128 stands for zero in the data rows.
Some points, each followed by its number:
103 127 197 194 122 157 135 113 214 126 97 136 112 165 99 122 143 85 137 132 84 159 163 135 0
106 157 120 108 129 120 113 104 153 136 129 146 113 107 163 107 137 128 138 173 134 127 116 138 1
122 130 110 162 144 144 116 100 136 136 124 168 130 91 137 110 171 136 80 125 166 151 132 117 2
148 38 110 158 168 132 110 133 101 124 129 173 156 106 155 132 95 190 58 56 206 132 146 93 3
103 243 107 76 129 108 136 76 187 164 161 143 48 45 154 77 199 98 199 243 131 140 67 154 4
120 162 115 170 145 141 108 102 173 162 131 169 96 52 139 95 197 129 96 157 171 173 108 107 5
126 40 161 195 204 132 102 198 221 174 126 196 81 130 158 92 20 201 144 84 182 119 110 117 6
129 128 154 119 76 112 131 135 119 121 97 77 131 164 114 155 121 81 125 135 106 126 143 112 7
120 166 119 170 147 139 105 98 181 164 132 176 90 52 144 94 201 125 97 159 171 174 109 107 8
88 84 100 16 179 109 181 126 104 90 185 159 102 171 155 104 16 169 226 134 128 50 95 225 9
106 50 197 169 79 117 124 143 164 118 59 92 132 220 129 159 70 80 98 97 115 128 186 102 10
118 165 115 171 146 139 110 97 180 157 131 172 93 54 141 93 202 126 96 158 172 171 109 109 11
126 159 156 124 81 116 130 133 135 135 108 81 112 150 112 147 145 81 138 149 98 140 136 119 12
157 139 92 121 141 139 118 154 79 130 147 126 166 113 117 130 132 166 123 113 119 109 113 131 13
192 116 61 99 163 125 122 174 24 124 178 129 185 86 116 148 118 209 101 65 146 105 108 109 14
121 181 121 124 150 130 121 126 166 157 155 149 98 86 139 96 149 137 168 171 124 131 94 139 15
175 255 82 128 171 123 100 160 154 210 203 159 64 0 118 83 239 168 154 184 162 180 22 85 16
153 168 115 103 136 175 166 118 42 70 162 107 214 170 58 156 163 138 164 95 25 118 155 186 17
144 184 127 129 200 131 115 195 192 190 186 176 60 63 127 78 109 191 218 165 127 121 44 144 18
64 80 167 150 120 93 114 73 241 142 81 160 41 123 201 104 108 76 109 171 209 153 140 107 19
158 201 56 78 165 175 159 85 14 87 194 146 204 74 84 138 223 167 136 115 95 131 127 169 20
95 89 167 133 76 89 123 103 175 129 72 95 82 158 157 144 110 59 105 150 163 141 150 96 21
131 123 88 67 113 117 139 116 57 91 136 115 177 156 148 150 101 140 133 126 109 83 141 155 22
205 131 68 116 185 129 110 213 50 155 188 141 159 67 112 135 110 227 126 79 152 109 77 99 23
113 116 139 164 163 160 132 88 158 117 128 175 133 113 127 114 155 135 114 116 144 157 152 137 24
94 122 217 210 124 168 132 112 221 130 89 138 107 177 92 119 146 75 142 134 81 167 175 140 25
142 181 84 167 155 145 99 113 141 168 147 170 116 32 137 92 220 155 83 147 174 163 92 99 26
122 130 94 47 82 91 148 96 73 93 121 84 132 145 152 150 118 90 130 156 131 94 131 141 27
122 191 114 56 70 81 153 92 109 111 130 64 90 113 122 148 180 53 154 189 119 145 105 128 28
96 209 124 105 146 116 127 84 207 164 148 159 52 59 157 79 176 105 183 215 138 146 78 143 29
156 28 104 158 173 135 108 136 96 121 127 181 167 104 157 131 85 200 45 45 211 130 156 86 30
126 224 174 147 86 138 135 135 172 152 123 79 95 127 70 129 193 63 176 180 49 161 117 124 31
133 147 164 141 99 150 145 143 114 109 114 89 159 188 74 152 134 96 148 117 47 122 156 144 32
91 13 225 192 66 126 121 147 186 117 33 85 131 250 132 165 40 65 86 80 123 129 210 94 33
134 104 132 77 42 93 144 135 59 94 88 38 155 203 121 189 100 72 115 123 101 96 162 118 34
122 30 169 200 211 131 97 202 227 174 125 203 78 133 164 91 9 206 148 83 186 118 111 114 35
135 128 73 40 108 113 136 115 24 76 139 100 189 167 144 152 92 143 134 132 97 64 136 168 36
157 175 115 99 136 189 168 118 27 63 164 103 225 175 48 160 165 144 171 95 11 114 160 195 37
186 113 97 125 195 129 115 236 93 158 182 152 141 113 116 121 47 239 173 79 126 85 76 128 38
169 116 105 139 175 126 108 192 112 155 161 152 130 92 127 121 97 197 132 93 151 120 89 106 39
New points follow, each followed by the numbers of its five nearest points above by angle, nearest first.
123 126 162 114 60 103 134 137 113 119 92 58 124 176 113 167 122 67 123 137 97 121 148 107 7 34 12 10 32
124 122 152 123 81 113 133 135 124 121 100 80 126 163 120 151 121 86 123 132 110 128 147 114 7 34 12 10 33
151 141 98 120 140 137 121 150 84 128 145 127 161 116 120 133 130 161 125 114 117 109 112 129 13 14 23 20 38
78 129 149 152 141 118 106 89 233 153 107 174 67 97 184 90 133 108 125 181 173 154 122 122 19 1 29 8 11
140 201 150 108 54 115 136 142 100 119 119 31 142 155 81 164 176 69 156 162 48 143 128 120 12 31 7 32 28
108 153 210 172 65 134 128 144 184 130 83 55 118 191 89 152 148 58 152 146 56 169 159 110 12 0 7 25 31
168 203 51 95 165 155 137 90 50 121 193 161 165 27 108 117 227 172 111 130 145 152 100 134 20 26 16 13 14
76 149 92 0 142 85 196 76 116 89 186 121 55 119 151 102 108 93 219 188 151 98 65 200 9 4 27 28 29
165 201 56 83 160 177 160 86 10 87 195 147 200 74 85 135 223 171 135 113 95 132 126 174 20 17 37 13 14
166 147 83 117 147 138 123 162 61 128 155 124 175 110 119 131 135 176 126 109 110 102 107 133 13 14 23 20 38
212 109 52 98 164 126 120 181 4 124 181 133 197 80 116 148 116 224 93 57 152 103 102 102 14 23 13 39 38
124 126 163 118 61 108 133 132 115 121 87 62 125 177 111 160 122 71 126 138 97 125 149 111 7 12 34 32 10
125 169 164 120 59 113 133 136 136 131 101 60 110 156 104 151 155 60 138 160 86 142 137 111 12 7 31 28 32
168 153 71 113 148 137 115 169 50 129 164 125 181 110 112 133 134 190 122 107 110 101 106 132 13 14 23 20 38
144 187 85 140 176 143 114 91 137 159 172 184 105 1 135 92 227 158 98 150 191 183 92 103 26 5 11 8 16
128 131 172 121 50 105 129 136 120 124 88 48 130 189 113 169 123 61 122 142 93 128 155 99 7 12 34 10 32
212 106 46 95 170 126 119 189 0 126 186 132 203 82 114 151 112 230 89 51 157 89 102 104 14 23 13 39 38
83 112 144 118 137 107 129 82 198 136 113 159 73 117 173 101 115 101 137 166 168 136 126 133 19 1 29 21 4
129 168 173 116 48 106 133 140 128 134 99 55 110 160 101 154 156 54 144 164 74 135 135 106 12 7 31 28 32
200 115 58 96 158 123 121 179 14 126 181 128 192 88 111 148 119 214 98 66 151 100 104 107 14 13 23 39 38
100 214 72 0 148 98 190 93 88 104 210 115 71 91 130 100 145 108 241 206 113 92 45 209 4 28 9 29 15
